Rows are one point carried round by a steady rotation, each followed by how many ticks it has turned.
The counts run from 0 to 141.
[119 193 135 110 130 131 145 115 141 102 148 104 123  98 131 134 157 152
 193 175  97 155 151 182 109 148 120 122  84 128 139 105 129  94 105 130] -> 136
[116 153  89 156 146 147 141 103 124 109  93 116 111  94 194 146 139 145
 135 119 111 126 123 101 127 187 148 115 150 116 146 113 157 124 171 105] -> 85
[155  96  97 122  74  99 162 145 146 119 121 134 135  92 129  91 140 164
 113  69 157 115 125 107 104 139 152  92 130 118 127 101 161 104 153  82] -> 64
[121 133 139 114 119 130 118  93 126 104 141 128 151 117 114  66 161 140
 163 165 139 178 104 185 117 154 133 146 111 104 104  84 145 125  72 123] -> 9
[112 126 166 146 123 133  97 115  73 140  97 136  98 131 133 151 141 109
 154 172  83 135 127 155 140 132 148 172 167 138 150 148 129 177  88 168] -> 103
[141 172 152 110 156  95 154 115 122 154 102 143 174 123 120  50 149 149
 116 152 120 176 107 103 153 103 103 163 106 110 108 169 134 140 113 160] -> 83
[151  81 154  64 106 123 140 167 117 135 132 136 119 139 100  95 127 107
  95 140 163 140 130 138 147  82 116 147 136 156 113 183 112 103  77 109] -> 50
[129  78 139 121  98 153 119 154 130 102 149 115 117 149 140 175 154 104
 134 106 140 111 126 140 152 144 201 107 169 113 129 111 126 113 112  64] -> 118
[136  93 128 122  88 133 163 141 156  91 105 127 114  95 158 114 106 111
 129  88 156 101 105 137 135 140 206 126 172 114 133 103 144 128 126  80] -> 60
[ 96 171 114 176 131 117  82  98 149 112 147  77 144 137 159 139 103 124
 126 141 123 138 127 148  95 175 167 126 169  73 130 132 156 123 184 112] -> 19
[118  95 130 144  89 122  89 158  84 133 129  95  77 127 119 135 123 138
 182 171 129 111 165 169 118 131 162 141 169 167 134 153 141 137 100 132] -> 45
[149 110  87 169 171 184 125  89 107 149 136 104 127 125 150 124 164 154
 127 140 132 113 113  93 115 164 135 108 159 125  97 111 168  95 166 111] -> 27
[148  90 131  89  98 114 134 132  65 142 124 152 132 101  83 110 159 100
 111 150 146 135  86 126 105 109 137 173 159 115 123 170 116 162  98 129] -> 108
[129 201 140 126  99  78 134 152 168 152 128 106 148 141 147 144 156 129
 129 120 107 104 146 146 123 116 130 100  79 115 155 137  80  93 164 106] -> 131
[151  54 186 127 118 115 120 135 155 142 175 142 125 159 100 123 115  90
  77 144 120 115 157 118 129 107 130 159 118 104 107 141 123 118 157 130] -> 51
[138 181 158 103  96 105 156 156 157 132 144 118 142 133 112 167 139 151
 152 156  99 130 165 171 128  91 103 129  72 124 159 133  94 111 119 143] -> 0
[157 148 105  73 124 147 173 111 128 114 163 138 167  89  97 100 142 176
 135 130 149 160 115 155 104 121  90 104 111 100 110  98 147  90 109 110] -> 137
[135  94 128 100 128 149 167 138 133  93 129 123 146  91 131  66 126 156
 158 165 153 182 119 143 167 141 139 150 141  97 107 129 143 126 107  88] -> 71
[107 128 154 183 117 100  92 136 135 177 121 112  99 154 160 133 114  91
  81 118 122  94 135 131 113 111 164 127 161 145 125 183 113 156 166 146] -> 40
[116 100 165 128 169 164  93  66 110 117 167 115 129 128 117 122 118  89
 118 180 102 143 138 131 116 159 119 166 140 121 100 120 174 117 127 139] -> 30
[135 144 141 152 156 137 173  86 135 141 126 133 160 103 158 121 121 133
  94 147  86 128 121  72 124 131  98 164 105  77 135 126 152 136 201 145] -> 84
[107 142 116 172 132 157 103 153 184 132 141  91 141 171 178 134 112 150
 158 160 122 139 143 176 168 141 148 107 130  88 129 115 103 132 163  96] -> 139
[102 141 149 186 127 100  81 119 179 128 125 115 135 153 191 122 104 137
 134 127 102 162 160 129 153 170 144 113 127  86 128 109 138 150 164 118] -> 77
[139 155 110 138 110 117 132 180 181 147 123 114 125 141 150 140 105 182
 137 107 119 138 171 121 167 102 106  87  96 122 149 135 116 101 166 124] -> 69
[157 150 156 111  72  71 107 161 127 131 102 152 126 147 128  96 157 146
 151 106 145 103 138 123 148  98 171  87 119 162 125 121 134 105  96 140] -> 57
[133 122 125 127 161 163 117 126  89 168 101 129 122 146 137 155 152 158
 120 196  79 139 161  97 158 131  61 159 109 129 138 155 102 139 128 148] -> 95
[160 139  82 142 143 160 146 136 182 150 162 124 177 157 127 123  99 163
  99 122 161 142 114 145 137  99 110  93 132  71 119 111 118 104 184  94] -> 138
[151 156 142 137 145 114 151  96 177 127 169 166 162 125 118  84 141 135
 101  93 142 170  97 149 116 108 138 106  95  87  86  88 149 105 137 137] -> 10
[134 123 152 117 151 108 153 150 187 127 154 155 142 125 130  69 137 130
  86 104 153 177 107 114 169 112 160 109 118  92  95 128 147 119 164 112] -> 72
[126 191 136 107 160 132 111 132 117 149 157 119 134 156 109 104 136 135
 120 185 138 155 124 136 150  85 104 145 124 117 115 193 126 112 125 166] -> 25
[164  91 103 139 108 125 126 108  95 160 114 135 130 130 112  96 116 109
  71 100 168  97 101  96 104  97 142 132 192 125 102 166 143 134 153 120] -> 39
[126 145 111 108  79 104 110 158 152 145 102 150 120 158 136 137 125 114
 110  84 159 151 116 185 124 105 148 110 123 142 154 130  72 121  70 114] -> 123
[135 182  81  93 136 136 165  82 117 137  92 135 154  95 131  85 144 131
 109 139 162 156  85 148 102 127  80 143 114 127 128 143 109 105  93 124] -> 17
[115 175 145 187 146 121 129  91 171 137 123  89 149 145 179 119 145 125
 125 144  94 104 123 126 129 142 170 118 114  80 119 115 125 127 187 128] -> 15
[141 131 130 142 150 142  88  75  95 110 158 139 123 146 128 120 159 131
 105 100 143 119 119  98 103 150 158  97 158 132  93 108 203  81 134 131] -> 31
[126 142 122 147 111 108 128 183 192 150 136 123 134 158 142 126 143 130
 116 102 161 154 116 175 165 105 174  87 122  97 124 152  84 127 156  93] -> 3
[142 120 130 115 103 113 119 168  91 149 130 154 105 109 113 143 216 155
 181 116 120 128 127 151 140 115 171 103 118 161 124 129 115 120  77 138] -> 115
